rotation steps, each row followed by its count of steps
The counts run from 0 to 655.
[ -1  16  -7  20  -9   6 -12   2  -2 -13 -13   0   8  -2   1  -3  -5  -7
  43   0  17  -7  21  18  17  -6  17 -17  27  27  -5  -5  -7 -16  12 -19
  -8 -15  -7 -14  24 -16  -1  16  13   5   6  16  18 -18  18 -16  -9]  52
[ -3  13   5  22 -15   3  -8  17 -12 -28 -11  12   9  -3  -5 -13   8  -7
  20  -4   9  -1   8   9   8 -19  33 -21   1  21  -7   8  -1  -5  12  -2
 -13 -10 -11 -25  33 -21   1  -4  10   3   7  26  -1 -22   3   0 -21]  393
[ 13  12  23  26 -14  -9   2  43 -15 -12 -12   9  10  -7  -2 -12  22  14
  29  -8  17  -5  11  -6 -12   3   7 -11   1   9 -16  20  -6 -28   0 -23
   6   2 -18  -9  21   1   6  -7   5  -2  -2  23  -1  -9   3   1 -15]  176
[  2  -9  22   4  -7   8   8 -19  13 -38   7  -9  15 -23   6  11  -4 -15
  16 -18  13  10  11   1  24   7  15 -12  -8  11   5   4   2 -18  -5  -8
 -16  -8 -10  -3   4  -3  -2  -5 -15  11   9  -4  14 -13  34  40 -20]  650
[  0  -2  43  12  23   6  17  -3  -4  -4  -1 -13  24   1   3  21 -16  -3
  17   7   9  -3  28   0   8  -3   4  -7 -17   8   9   5  -4  -9   5 -15
 -16 -22 -10 -11  17  -4   7  11  12 -20  21  -4  16 -28  10  26  -7]  339
[ -1  -1  21  14 -30  -8   4   1   0 -47 -12   3   5 -25  -6  -2  26 -11
   6 -20  15   5  -1  12   7  -2  32 -17  12   5 -11   3  11  -8 -10   7
   6   1 -19 -10  20 -11  -9 -24 -11   7   7   6   1 -10  15  15 -15]  424
[-14  -3  38  11   7  14   2  25  -1 -14   6  -2  -1 -10   2  16 -11  -2
  21 -13  15  -3  18   0  -7  -5  22   5  -8   7 -13  10  -4 -23  -7 -38
 -12  -9  -7 -16   9  17  -5  -2  15  31   4  -2   1  -1  37  12 -19]  288
[  3  -6   9   5 -25  -6  22 -14  13 -16  -5  -6  -4  -7  10 -13  -8   8
  17 -12  11   8  19  19  19 -18  26 -19  -3   4 -13   5  21  -9  -5 -28
   0 -25 -14  -1  -5   7   2  -7  -3  29  14  -3  23 -28  30   0 -19]  252
[ -1  10  20  21  13   8 -19  11   9 -23  10  -9   5 -10  -8   1  -6   0
  21 -17  25  10  15   1  18  -3  28 -18  28  24   8  10  -6 -34  12 -21
  -1 -13   8   1  21  -8   6   0  15  11  -5  21  -1  -8   6   1 -28]  623
[ -2  15   5  13 -12 -16   7  -3 -12 -23  -5  -2   4  -3   2  -2   8  -3
  16  -1  21 -12  19  17   4  -4  38 -17   4  10  -5  17  10 -17   7   6
  20 -26 -20  -9  21 -25 -16   0  14   4  32   5  12 -22 -10 -17 -18]  36
[ -4   8   2  18 -15   0 -12  13  -5 -16 -13   1   9  -5  17   2  -4 -10
  40  -3  20  -9  21  20  10  -8  25 -17  16  25 -16  -5  -4  -7   1 -20
 -18 -23 -13 -28  21  -3  -8  16  12  15   9   4  15  -7  33 -18  -9]  51
[ -5  19   1  18   2 -11  -7  12  -8 -15  -7   0   0  -4   3  14   2  -4
  25  -1  25 -10  20   9   2   0  34 -19  16  13   0  14  -1 -23   5  -6
  11 -18 -12  -3  27 -15 -14   8  29   2  28  12   7 -11  -4 -21 -17]  47
[  1  11  12  14 -32   4  22  -3   8 -26 -10 -10   8  -2 -16  -8  15 -19
  24   0  -3 -10   0  -1   8  -4  -4 -27   9   7  -6  16   9 -23  10  -6
   9  -4 -16   5  27 -16   0 -13 -17 -10   5  28  23 -18  21   7 -12]  202
[  0   3   1   9 -14  -3   7   9   8  -3  -5 -24   2   2  26  10 -12 -16
  21 -14  23   1  19   6   9  -5  30 -22   6  13   6   7  -4 -22  -9 -35
  -7 -14 -26  -2  -5   8 -21  12  10  14  18  10  21  -5  27  -9  -9]  598
[ 14  19   4  16 -22 -16  18  17   4 -10   2  26  -1 -14 -15 -13  -7   8
  44  12  14  -6  17  10   7   5   7 -10  -3  15   1  11  21 -25   9  -9
   3   1  -6   4  15  -9   4  12   3  11 -11  10  21 -20  22  -9 -19]  492
[ 11  15   2  18  -9   5  13   8   4  -5  -4  13  19   0 -15  -6  -2   6
  34   6  -1   1  14  -6   1 -11  -1 -21  -2  21   5  12 -17 -21  14 -33
 -14  -4 -15  -7  27 -14  17   5   7 -12   1  37   9 -18  14   6 -17]  172
[ -2  10  27  20 -11   3  16  21  -8 -19  10  24   2  -3 -21 -15   0  10
  29   5  -6  -3   9   2   2  -7   4  -9 -13  11 -10  22   8 -17  15 -16
  -9  -3  -9 -17  30 -14  15 -17  -5  12  -5  17   4 -25  21  11 -23]  512
[ -3   3   7  28   2   6 -14   3  17 -13   0  -6  17  -2 -10   1  -2   5
  24 -21  19  15  15   7  15  -2  24 -19  31  20  13  -2  -6 -27   7 -22
 -14 -19   3  -8  17 -12   4   0  19   8  -6  19  -6 -25   9  -1 -31]  64
[ 20   5  19  12 -19 -22  16   3  -1 -23   0  17  11 -24   4 -19   9  37
  30 -15  22   5  21   9  14  16  13 -10  -6  10  -6   8  29  -3  -7  -6
   1 -12 -16 -13   8   0  14 -10  -8   1   2  -1  11 -20   8   9 -13]  134
[ 11  -3   7  15 -24 -12  33   5  12 -13  -2  24   3 -10   8   1 -18   0
  30   4  11   1  16  14  -2   1  16  -8 -24   5  -3   9   6 -11  -2 -27
 -19  -3 -16  -7  -4   5  -1   7   1  20   2   0  13 -19  41   7 -16]  490
[  6   2  21  30 -11  -7  15  30  -3 -17  -6  15   9  -7  -8 -22   0  10
   8  -9   4  16   0  -5  -3 -10  28 -12 -16   5  -9  19  -2 -16   8 -27
 -22  -5 -17 -19  17  -5  12 -16   3   7  -3  21 -13 -32   8   8 -27]  174
[ -1  -7  20   3   3  23  -1  -8  12 -25   9 -17  14 -19  10  17   3  -3
  31 -23  17   7  12  -4  19   6  10 -11  15  17  -1  -2 -11 -23  -7 -30
 -15  -7  -8   2   6   4   0  -4   0  11   3   0   8   3  36  37 -17]  639
[-21   7  38   8  10   9  -7   7  -8 -31  11 -10   0  -6  -8  27  15   0
  12 -17  18 -16  12  -4   6 -10  17  -5   4  12 -10   6  17  -3  -3   2
  10 -10 -10 -12  22   2  -8  -7  19  13   2  21   6   2  25  21 -24]  636
[  6   4  19  14 -18 -25   6  -1 -11 -48 -15   6   0 -26 -16  13  23 -18
   4   7  23   4   7   8  -2  -3  30 -20  12   4  -8   5   9 -14  -6   9
  16  -4  -1   6  31 -12   0 -16  -2  -9  20   2   6  -9   7   8 -15]  435
[  8  16   5   9 -12   5   4  -8   5   2  -1 -27  11   3   4 -21   1  17
  34 -11   2   2  23   7  25  -5   4 -28  22  13   3   7   4 -24   7 -29
  12 -36 -15  -1   9  -4   7   1   0  -1  17  19  23 -21   8  -8  -5]  581
[ 12  20  10  25  -7 -11  11  31   2  -5   3  28   1 -18 -11 -16  -2   8
  38   4  18   0  10  -1   0  13  12  -3   5  12  -4  20  -4 -42   8 -24
  -2   1   1  -3  19 -11  11   3  -4   7 -15  15  -1 -16   7  -3 -19]  503
[  6  17   7  10 -10 -15   4  13   4 -12   1   5  -9 -21   3  -2  -3   1
  28  -4  32   3  18  10  11   9  37 -12  11  16  -6  18   4 -37  -7 -24
  19  -9  -6  18   2  -1  -4   2   6  22   9   2  10  -8   9 -24 -20]  265
[ -7 -12  18  10 -10  11   3  -5  16 -29   1 -16  19 -15   5  20   4  -6
  22 -27  18  11  10   1   6   2  10 -10  15   7   5  -4  -7 -13 -14 -26
 -15  -2 -20  -8  -3   3 -10  -9   9  14  14   4   1   3  42  29 -19]  80
[  0  14  28   3   2  -2  13   3 -21  -7   0 -12  15   0   8  -2  14  23
  22  -7  15 -19  28   2   0   3  13  -9 -11   5  -2  11  16   1   1  -7
  12 -20 -29 -18  26 -11  -3  -6  21 -12  39   7  17 -15  -8  14 -10]  357
[ -4  -9  29  12  -3  19   0  -2  21 -21   8 -13  12 -15   4   8  -1  -2
  26 -28  17  10  14   2  19   3   8 -12   7  13   1  -5  10 -10  -2 -11
 -16 -11 -10  -6   3   3  -4   0  -7  13 -12   7  13 -12  43  28 -21]  640
[  2  -4  34   7  -8 -29  15   0  -7 -25  -2  14   0 -15 -11  -3  15  27
   7  -7  26  10  20  12  -5 -11  28  -7 -11  -4 -18  10  26   2 -14 -13
  10 -11  -8  -4  12   9  18 -16  21  11  20 -10   4 -18  10   9 -17]  465
[  0   1  34  32 -27 -14  11  29  -3 -15 -16 -16   7 -15  -3  -3  15 -20
   6  -9  20   1   4   4   0   1  18 -25   7  -6  -8  15  14 -22 -10  -1
  16   0 -15  -1  17   5 -12 -10 -12  -8  -4  18  12 -14   9  -4  -2]  206
[  2  18   5   9  -7  -2  16  -3 -11  -7  -9 -11  18   4   7   8  11   9
  34  -7  22 -22  23   1   3   7  14 -13  -5  10  -1  10   9  -6   5  -5
   8 -13 -34  -4  18 -15 -21  16  22 -18  35  18  23 -11   3   2  -5]  368
[ -1 -12  19  19 -18  -6  13  -5  10 -43  -5  -2  11 -17 -13   3  18 -13
  -4 -18  12  17  -2  10  11 -10  27 -28   5   3  -1   7  19  -6   2   5
  -1  -7 -14  -7  18 -10  -7 -22  -1   3   0  13  -1 -24  16  22 -21]  423
[  8 -12  22   8   9 -23   9  -8  -7 -35 -13   0   5 -24  -9  32   6 -12
  10  19  22  17  15  -2  -6  -9  29 -16   5   6  -2   3 -14 -21  -9 -24
   1  -5  -2  11  16   3  12  -5  14 -15  25  -6   9  -5  15  16 -11]  447
[ -1   8  11  16 -20 -10   5   5   1 -10  -6 -12  11   2   3 -10  -4   0
  14 -15  24  -7  16  25  14  -9  35 -23   3   4   5  15  24 -10   4   6
  12 -28 -17 -14  20 -14 -18   4   9   4  12   7  13 -33  -5 -19 -21]  35
[ 12  12  44  14  15  -8  -3  23 -22  -6   1  -9  16 -17  10   9   4   3
  34   3  25 -13  32  -5   6  14  10  -1   4  10   2   7  -1 -23  -3  -6
   8 -15  -7  -4  23  -2   6  12   1 -21  16  -7  19 -12   0  10   4]  337
[ -1  12  28   8   7  -6   4   1  -7  -2  -2 -30   2   7  -1   3   7  15
  21  -6  16  -4  29   1  -3  -7  18 -27  17   6   0  15  -1 -26  -1 -31
  24 -32 -18   4  17   8   4  -2  20 -12  37  14  14 -14  -5 -11  -5]  576
[ 17  -2  -2  11 -27 -10   9 -13  12 -37 -12  -1  15 -33   3   4  13 -18
  26  -7  15  16   7   4  11   5  10 -24  24  16  -2  -3 -10 -27  -6 -12
  -7  -4  -6   6  15 -12  -1  -2 -15  -6   5   4  18 -13  29  20  -8]  431
